In the rows, zero is written as 128.
These are runs of 7 systems, one row a step. Runs of the same system follow the same rule from any start.
seq 1, lurar (8 x 26):
[[ 92 149 128 144 119 147 126 153 157 116 145 127 141  90 113 157 104 135
   96 132 147 126 145 131 118 149]
 [136 137 138 129 131 128 109  91 116 165 131 116 139 166 172 111 152 135
  159 122 109 127 133 111 167 111]
 [148  91 124 114 139 102 156 148 107  93 105 144 101 115  82 116 128 116
  126 130 132 137 100 139  81 120]
 [100 163 112 139 117 164 112 136 174 135 152 121 157 104 141 166 101 130
   99 142 140 113 151 136 154 157]
 [133 121 163 127 133 107 116 100  86 154 116 122 117 174 156  96 162 133
  176 106 108 146 138 108 147  94]
 [157  97  98 118 144 114 162 146 139  86 120 134 119  95  78 128 118 120
   93 142 145 116  76 139  77 143]
 [ 88 174 125 135 102 167  99 134 159 154 148 137 153 127 158 170 106 124
  128 136 122 130 192 148 182 140]
 [144 106 172 127 154  97 126 104  77 142 112  99 107 163 138  72 166 146
  157  94 123 144  92  79 114  94]]
seq 2, Ripa (8 x 26):
[[103 150 103 132 137 120 170 107 120 121 127 124 204 146 147 141 109 190
  131 141  99 108 114 144 174 123]
 [160 131 150 135 137 120  95 116 118 157 123 109  48 106 139  76 143 106
  128 119 141 145 123  67  84 117]
 [119  81  86 117  84 161 148 167 158 103 135 138 171 167 106 172 122 116
  130 144 131 111 127 196 150 166]
 [119 201 160 152 174  77 137  83 104 141 139 107 125 101 164 103 118 174
  143 138 120 118 163  66 141 119]
 [147  40 110 124  73 186  97 145 145 148 122 135 108 158 118 115 180  85
  118 103 139 153  73 142  85 122]
 [133 184  90 119 160  85 187 135 129  94 125 114 150 119 128 147  48 171
  137 183 111  82 167 153 178 169]
 [103 117 195 172 104 146  64 104 129 175 162 116  98 124 155 100 213 106
  136  83 160 166 144  58  82 109]
 [162  74  40  85 115 140 192 143 126  98  88 138 178 177 107 136  92 151
  130 158  87 100  59 204 159 135]]
seq 3, lurar, 8 rows:
[[136 147 121 139 117 122 127 144 138 135 141  83  98 142 148 113  98 136
  147 151 140 105 166 104 150 174]
 [123  92 107 154  82 119 157 137 110 129 123 121 108 149 133  93 142 160
  160 140 120 134 137 113  95 142]
 [134 142  80 127 116 139 153 150 135 129 109 106 107 110 133 109  66 165
  111 158 115 115 124 122 127 151]
 [131 123 124 141  88 135 115 151 130 146 134  98  80 156 150 105 117 126
  164 143 132 126 180 111 139 161]
 [123 100 107 148 108 111 174 144 108 113 118  97 122 142 122  90 115 183
  138 143 126 120 110 106 101 152]
 [146 146  70 134  93 141 139 139 148 142 123 124  87 112 149 114  84 137
  133 174 112 115 165 129 128 158]
 [104 107 138 141  88 141 126 169 108 141 118  81  93 169 139  91 108 163
  155 117 131 141 144 101 132 149]
 [160 126  79 142 123  93 177 125 126 111 129 100 108 125 131  95 104 163
  141 174 125  95 126 109 109 171]]
seq 4, Litub, 8 rows:
[[123 130 134 122 154 120 151 120 100 131 109  87 153 153 138  98 108 184
  126 114 112 121  78 104 150 115]
 [162 120  90 152  89 120 128 109 137 149 140 136  80 124 155  99 153 113
  157 165 125 121 165 109  97 150]
 [117 109  91 115 121 153 157 163 147 103 123 104 179 149 110 150  87 156
  103 138 127 104  89 163 153 157]
 [125 154 137 148 124 123 122 100 100 171 116  96  98 128 175  68 124 178
  143 124 107 142 129  62 123 107]
 [165  68  69 129  83 121 158 136 147 108 140 145 128 164 115 137 158 101
  161 164 131 103 135 173 113 170]
 [114 176 112 126 161 148 139 137 139 135 117  68 148 101 141 114  51 191
   75 133 123 106  83  94 153 141]
 [121  85 114 159  48 140 125 116 102 168 122 141  98 175 166  85 182 142
  191 128 102 158 164 113 109 116]
 [191 111  73 101 173  91 183 128 147  79 130 100 154 136  98 137  98 128
  114 169 140  62  71 155 138 179]]
seq 5, Ripa:
[[ 82 127 181 109 167 163 109 169 125 113 114 101 163 117  91 146  98 143
   66  70 147 147  60 126 133 103]
 [167 145 153  69 168  92 112 121  90 122  90 176  86 141 115 140 111  65
  167 125 101 147 166 174 168  82]
 [ 74 128 146 149 126 127 144 149 146  85 142 186 157  49  72 177 144 123
   79 116 152 155 132 149  61 115]
 [120 172 176  71 196 152  87 119 113 150 100 113 168 147 138 149  84 122
  102  84 107 137  88 145 217  76]
 [131 103 155 110 125  86 139 156  81  94  89 201  53  94  72 120 134  89
  147 118 120 183 166 152  64  82]
 [101 155 147 110 184 149 117 135 174  93 157 143 218  88  88 217 118  98
   58 111 161 107  92 174 154 134]
 [ 96 178 187  97 148 126  96 117  61 165  69 169  94 123 149 108  93 140
  150  88  74 197 166 127 166  29]
 [145  59 149 100 166 104 150 174 129  52 121 162 124  95  21 159 151  69
   85 103 177 136  66 171  51 127]]
seq 6, bovul:
[[ 89 115 213 143 153  84 124 140 103  88 152 138 145 134  88 152 176 111
  149  91 166 146 156 123 108 123]
 [175 145  57 135 134 118 153  54 151 144 138 163 162 104 161 131 158 129
  124 174  98  96 107 137 122 121]
 [ 97 161 142 101 111 175  91 181 126 151  94 133  74 111 128 130  52 119
  111 115 110 167 169 142 156 109]
 [140 114 202 125 191  62 130 111 104  86 155 124 154 145  94 145 187  94
  148 101 168 117 122 119 124 127]
 [146 148  39 149  83 140 152  79 158 153 136 180 148 104 171 139 139 138
  140 185  88 112 159 153 127 129]
 [ 93 167 183  96 159 165  81 174 120 139  96 115  93  90 109 132  59 120
   77  84 132 167 122 118 142  92]
 [175 100 165 124 163  45 144  87  95  98 151 141 138 181 120 131 207  86
  199 130 142 105 151 137 137 133]
 [102 167  45 154  80 171 147 117 183 136 138 182 156  56 144 167  99 145
   88 177 104 124 158 160 110 139]]
seq 7, bovul:
[[165 126 106  92 147 133 123 111 137 132 124 139 156 160 135 152 129  96
  134 137 109 110 110 172 178 121]
 [ 86 169 148 151 117 113 132 145 119 125 135 135 105  96 131 130 100 150
  136 136 129 142 196 110 121 134]
 [157 112 146 110 160 134  98  98 137 135 135 145 141 122 119 139 178  78
  106 104 140 131  79 131 115 101]
 [127 154  95 120 117 101 165 123 108 122 109 153 133 139 140 132  92 154
  167 164  88 121 179 160 166 125]
 [116 149 166 136 145 147  81 144 162 134 151 122  99  76 113 146 132  89
   84 108 170 140 137 100  96 135]
 [143 118 133 102 146 104 144  84  90 132 110 158 177 181 145 133 160 128
  172 119  88 129 116 162 176  83]
 [124 168 101 150 118 109 145 151 149 108 135 148  77  51 111 133  85 128
  111 170 139 125 186 115  82 158]
 [134 127 172  93 158 172  62 108 140 164 133 122 167 165 145 154 158  78
  115  79 130 139  89 142 186  93]]
seq 8, zeli:
[[103 121 201 104 150 141  75 142 128 122 139 152 155 147 104 180 164  62
  129  77 152 154 142 160 158 102]
 [139 175 130 132 159  64 154  86 107 106 120 204 104  55 115 136 136 116
  139 155 111 142 179 132  90  92]
 [112 109 141 127 103 191  72 165 184 136 149 154 113  85  98 171 147  54
   77 105 168 155 128 147  88 133]
 [107 189 212  98 197  74 108 117  85 111 115 164 129 117 114 161 112 102
  152 100 120 153 187 143 175  78]
 [138 113 104 165  89 119 126 103 157 124 155 209  97  57 111 143 201  77
  121 148 144 149 163 131  29 122]
 [106 162 183  73 186 163  75 169 149 110 120 149 151 100  84 200  81  66
   70  86 148 144 117 180 176 100]
 [109 180 181 164 123  67 112  87  92 142 137 189  61  74 147 113 170 113
  177 132 121 170 238  86  85  88]
 [146  67 126 101 130 155 110 147 177  88 149 195 163 103  59 205 184  22
   84 110 170 130  89 205  86 131]]
seq 9, zeli, 8 rows:
[[125 175  98 152 133 121 137  71 157 137 158 168 177  86 159 161 155 134
  119 158 115 109 152 132 130 123]
 [124 101 140  98 113 179  92 154 118 151  88 147  95 127 115 117 120 101
  107  92 112 174  96 141 115  81]
 [141 148 174 132 178  55 143 136 111  87 147 111 103 119  98 131 127 113
  150 136 161 109 170 111 120 155]
 [106 130  85 148  79 172 119 113 170 146 150 175 165 107 145 170 154 114
  117 146 117 131 156 161 125 128]
 [119 137 185  95 181 125 106 131  90 130  92 127 123 120 108 116 113 126
  106  79 121 160  85 117 132  70]
 [167 134 113 145 117  84 131 123 143 113 152 144  71 108 125 127 147  86
  161 171 147 111 198 122  97 167]
 [ 65 121 138 124 116 179 121 156 148 115 131 155 201 120 103 185 126 131
   88  98 130 146 108 174 143 112]
 [162 177 165 119 183  89 103  76  99 158 114 132  81 102 155  91 135 115
  141 120 114 140 141  78 129  84]]
seq 10, boka:
[[128 142 109 137  98 166  94 163 194 128 162 137  96  86 116 168 113  71
   98 152 163 120 177 143 112 177]
 [ 78 142 189 135 150 136 113 113  97 149 129  82 189 179 158 119 140 181
  140  79 122 136 105  97 186 103]
 [199 105  86 112 145  65 173  99  99 103  98 181  75  99 104  96 145 105
  150 165 106 126 117 142  68 105]
 [ 84 135 115 132  83 208  91 186 199 132 155 124 152 114 120 190  92 100
   84 129 155 127 159 166 154 172]
 [119 159 199 133 188  81 127  92  69 145 122  67 140 163 159  77 134 187
  153  94 122 129 107  57 162  97]
 [188  67  68 113  97 108 156 113 130 103 112 223  95 110  92 139 178  60
  148 162 113 138 127 191  63 112]
 [ 55 191 128 137 120 193 113 186 183 131 149  77 171 102 139 177  33 168
   69 130 145 110 154 132 189 178]
 [169 115 206 128 180  76  94  68  62 163 117  95  86 169 156  52 201 120
  173  81 128 149  92  51 116  70]]
seq 11, Litub:
[[119 156  94 130 119 141 145 112 123 150 116 116 152 141 165 118  94 175
  134 146  93 119 131 127 167 125]
 [139  80 107 148  97 116 155 138 111 120 120 114  98 140 120  85 144 152
  143 137 130 129 108 105  81 144]
 [162 138  82 116 128 151 124 119 160 147 137  94 139 151 156 129 103 128
  124 156 122  90 114 133 173 162]
 [ 87 127 107 158  91 125 168 142 105 126 111 122 129 123 137  99 104 199
  139 138 107 142 140 110 107 128]
 [182  81  96 123 118 138 124 112 139 145 132  93 119 174 146  95 158 117
  139 135 132 103  74 113 127 149]
 [123 168  75 135 110 124 163 137 138 125 121 121 126 113 147 129  64 170
  133 179 103 106 168 138 153 157]
 [108  68 123 156  86 156 137 146 119 141 126  84 135 162 131  83 154 172
  124 107 134 138  74  93  90 137]
 [194 146  68 108 139 107 145  85 130 146 120 121 121 158 172 111 113 128
  162 178  93  89 134 137 176 142]]
seq 12, boka:
[[143 111 113 174 119 101 151 115 154 108 169 110 118  98 118 116 168 133
  120 153 169 101 121  86  60 178]
 [112 112  84 138  62 193 114 119 141 178 123 121 156 175 181 121 133 153
  146 131  93 133 127 138 166 126]
 [114 105 134 154 126  90 175 155  93  98 114  92  88 113 101  74 111 189
  128 131 141 134 108  78  62 146]
 [172  89  68 146  76 163 108 106 181 154 168 121 132 158 160 133 182  87
  142 159 139  97 125 136 125 174]
 [ 46 136 131 165  78 138 161 160  95 133 111 106 142 138 144 101  90 228
  142 119 104 154 154 106 129 124]
 [204  77  95 144 133 117 132  97 148 133 145  95  96 126 131  79 183 110
  118 143 156 100  54  79  59 155]
 [ 85 103  81 145  26 170 142 170 137 140 128 138 139 183 152 142 109 154
  176 153 100 136 201 176 166 160]
 [106 137 142 186 147 110 151 112 126 126 149  64 126  77 131  72 142 205
   85 121 161 120  74  25  53 146]]
seq 13, mosav:
[[123 140 146 125 142 111 129  94 101 142 119 146 151 144 148 123 147 140
  154 118 103 140 134 129 149  91]
 [135 126 125 124 144 119 136 139 140 102 127 148 116  82  92 141 123 109
   99 133 144 132 117 137  88 128]
 [137 145 129 114 133 158  90 108 143 164 135 122 147 154 161 143 134 106
  131 122 118 124 131 137 178 119]
 [100 130 167 130 151  96 145 129  92 106 114 148 132 105 103 123 138 145
  128 105 127 155 127 119  99  93]
 [169 128  93 121 138 142 114 103 172 134 149 136 137 112 133 151 147  86
  109 149 139 100 109 141 126 145]
 [ 93 157 164 112 135 137 111 135  98 144 104 143 133 137 139 136 102 139
  141 104 100 161 159 140 170  85]
 [144 108 144 139 158 111 130 113 141 110 148 122 138  99 101 126 170 113
   97 115 164 120  76 102  74 132]
 [148 161  98 106 127 131 119  99 136 146 123 169 140 138 158 156 119 101
  154 152  93 122 171 172 183 113]]
seq 14, mosav (8 x 26):
[[104 110 146 119 116 165 105 119 112 158 110 136 158 157 144 123 151 137
  128  89 107 159  95 132 145  81]
 [163 143 140 118 189  64 157 108 113  91 126 133 119  99 100 124 129 121
  126 142 139 109 114 119 105 128]
 [116 141 112 128  90 178  85 135 170 153 146 159 126 118 144 168 135  81
  122 136 130 137 173 157 145 134]
 [ 97 132 167 114 168 130 134 120  91 129 102 111 169 139 126 113 119 174
  112  84 112 147  69 112 143  79]
 [190 132 119 131 152  76 130  94 141 113 150 157  85  91 117 128 167  70
  141 160 147 110 152 119  83 141]
 [ 80 139 124 107 102 192 105 159 149 138 120 155 178 138 129 183  94 120
  109 113 108 148 145 188 185 112]
 [134 149 177 138 189  99 117  91 100 143 122  89 117 105 138  77 145 160
  107  94 138 136  71  49  98  94]
 [175  96  96 111 110 101 139 110 140 103 140 207 122 135 108 171 176  48
  167 160 124 119 170 196 117 134]]

Name the system that made each run.
seq 15 (2 x 26):
[[148 104 101 131 117 120 139 106 156 112 159 160 176 149 125 173 176  90
  147 149 136 100 141 174 140 152]
 [ 74 158 168 131 137 137 120 128  95 140  99 158 136  89 125 126 114 162
  109  94 105 175 130 116 115  66]]
	lurar
seq 16:
[[191 114 119  88 164 160  84 107 162 149 137 112 137 147 135 140 146  62
  103 120 139 104  68 140 160 128]
 [ 81 182 192 127 157  83 127 117  87 117 123 169 140 117 127 153 125 135
  159 109 113 158 199 135 156  87]]
	mosav
seq 17, 2 rows:
[[116 119 148 149  98 124 112 120 105 153 126 136  92 139 150  98 160 129
  162 119 121 155 163 101 107 110]
 [152  98 119 110 156 109 151 135 138  86 135 135 161 134  88 155 139 102
  116 133 147 104  92 163 121 145]]
	zeli
seq 18:
[[119 123 166 112 120 171  73 142 127 170 130  78 125 189 161 121 128 115
  142  94 133 136 130 114 188 126]
 [154 105 135 131 167  45 186 115  92  71 127 139 126 124  87 115 153 136
  153 143 139 110 117 124  86 134]]
	lurar
seq 19, 2 rows:
[[157 113  91 109 134 109 162  91  85 140  83 145 133 148 146  89 127 164
  152 137  73 135  89 136 133  82]
 [146 135 119 140 126 134 112 161 173 112 151 111  74  73 103 132 108  91
   90 148 174 113 143 105  80 178]]
	Ripa
seq 20:
[[154 150 136 106 172  89 143 144 114  98 108 131  88  96  97 124  86 116
  120 141 132 122 134 129 118 128]
 [112 119 139 139 100 171  83 130 165 151 160 127 144 143 144 155 163  92
  124 115 148 129 146 134 141 144]]
	mosav
seq 21 (2 x 26):
[[105 130 170 124 149 123 121 137  99 128 111 116 121 121 117 110 125 148
  119  95 129 153 109 100 116  98]
 [176 109 104 107 144 108 139 116 135 112 132 143 128 143 115 141 143  89
  141 150 130 104 120 159 133 141]]
	boka
seq 22 (2 x 26):
[[116 118 101 116 105 159 127 128 134 137 114 165 155 132 130 151 128 124
  125 128 102 142 124 173 142 105]
 [120 155 159 127 169  97 140 139 110 108 121 109 112 100 110 115  98 150
  113 122 137 128 126  99 118 126]]
	Ripa
seq 23 (2 x 26):
[[ 64 160 169 155 137 120 132  90 102 138 129 164 182 102 142 137 160 174
  125  96 111 161 135 111 119  70]
 [204 115 108  83 173 142 101  94 142 147 114 130 119 128 128 120 141  72
  102 126 121 114  56 138 135 106]]
	lurar
seq 24, 2 rows:
[[ 86 184 178 117 199 112 130 123 134  95 144 132 211 101 104 191 107 137
   89 106 143 115 122 150 172 116]
 [150 153 129 149 127 145  80  56 143 185 134 176  97  72 167 109 187  93
  113 121 114 156 127  87  82  72]]
	mosav
seq 25 (2 x 26):
[[143 148 122 105 126 139 111  94  94 176  80 161  94 127 164  94 118 131
  147 121  71 166 133 126 144  57]
 [147  80 136 125 124  89 152 181 131  70 145 114  95 147  73 137 133  91
  150 141 172 108 153 148  99 187]]
	Litub
seq 26, 2 rows:
[[136 159 110 103 141 150 118 143 137 141 110 107 113 119 138 125  66 133
  108 138 115 122 124 132 162 131]
 [132 106 155 141 115 109 117 137 121 126 147 111 101 156 127 118 158 107
  164 124 149 127 162 113 121 151]]
	lurar
seq 27, 2 rows:
[[125 160 123 125 148 121 140 150 127 120 123  83 117 123 131 117  67 160
  116 142 131 110 134 108 153 155]
 [141 100 153 141 115 125  99 108 125 145 143 142 107 138 136 117 192  92
  149 112 140 143 132 110  96 113]]
	boka
seq 28 (2 x 26):
[[ 89 151  78 133  93 154 155 138 134 126 106 189 142  76 122 151  87 156
  102 150  92 150 149 167 113 104]
 [129 126 201 128 165 142  68 126 128 152 143  88 105 126 128 110 161  97
  105  77 165 146  95  72 113 114]]
	zeli
seq 29 (2 x 26):
[[155 134 116 121 125 122 125  87 103 167 111 126 118 164 174  96 139 141
  169 137  90 130 133 118 160 100]
 [140  88 128 116 128 118 146 178 119  91 108 123  83 114  73 116 108 114
  112 128 148 138 105 133  77 141]]
	lurar
seq 30 (2 x 26):
[[159  89 137 112 144 133 117 146 126 123 115 104  91 128 103  99 134 105
  105 109 149 134  68 107  89 129]
 [123 170 126 123 122 132 113 124 141 144 142 129 133 142 157 155 106 116
  153 150 117 115 194 145 190 146]]
	Litub
seq 31:
[[134 162 163 112 142 117  93 104 102 162 117 136 102 152 161 119 129 111
  169 117 104 147 176 122 173  95]
 [114 103 140 122 150 107 158 139 119  80 122 169 158  93  69 156 144 120
   99 115 141 140  96 157  83 108]]
	boka
seq 32, 2 rows:
[[143  85  67 120 103 140 170 132 120 118  92 155 125 113 108 105 117 150
  110 143  99 137  72 149  80 110]
 [155 136 130 110 133 145 100 154 132 154 120  59  79 163 151  98  81 123
  136 132 134 111 131 101 167 161]]
	Litub
seq 33:
[[161 167  93 136 150 140 112  69 185 152 175 119 179 118 171 159 155 108
  110 156 136  79 117 124 165 156]
 [ 99  91 173 110 107 120 121 142  68 127  89 183 112 157 109 121 154 115
  170  87  99 189 151 159 119  61]]
	lurar
seq 34 (2 x 26):
[[145 137 127 122 118 144  92 102 146 158 146 140 136 156 162 147 157  88
  153 132 121 122 160 143 169 125]
 [108 108 132 123 135 107 165 143  93  98  96 159 133 109  89 122 121 153
  124 117 112 155 109 144  91  95]]
	zeli
seq 35 (2 x 26):
[[134 166  94 142 156 125 156 107 143 133 132  88 154  98 150 111  91 186
   94 151 124  94  90  90 133 146]
 [121  87  88 143  46 168 125 136 122 165 110 139  98 157 156  93 142 142
  158 134 101 154 142 128 110 120]]
	Litub
seq 36 (2 x 26):
[[112  99 161 152 139 107 135 118 150  91 185 129 205 151 105 178 203 104
  137 117 173 102 126 146 126 161]
 [130 190 117 109 168 143 113  88 129 156  98 171 129  54 143 130  96 134
   80 126  92 148 106 123 126  64]]
	Litub
seq 37 (2 x 26):
[[196 150  89 109 168  73 159  89 124 111 118 156 102  94 122 123 121 105
  137 174 114 101 131 137 115 126]
 [ 71 115 128 146  71 198 102 188 162 136 134 123 121 108 114 147 103 131
   90 111 146 154 141 134 107 146]]
	zeli
seq 38, 2 rows:
[[125 138 116  92 127 158 119 180 125 126  85 136  79  95 100 125  50 120
   95 125 114 154 124 151 125 110]
 [137 128 189 125 172 103 100 134 138 109 166  89 135 153 111 146 155  90
  134 106 176 108 132 112 151 160]]
	boka
seq 39, 2 rows:
[[152  60  73 114 112 144 167 107 128 117 114 144 197 174 120 132 166 140
  130 130 104 114  43 175 128 117]
 [124 179 100 142 105 125 136 165 139 136 117 106  47  86 142 103  42 151
  132 174 122 124 204  99 123 167]]
	boka
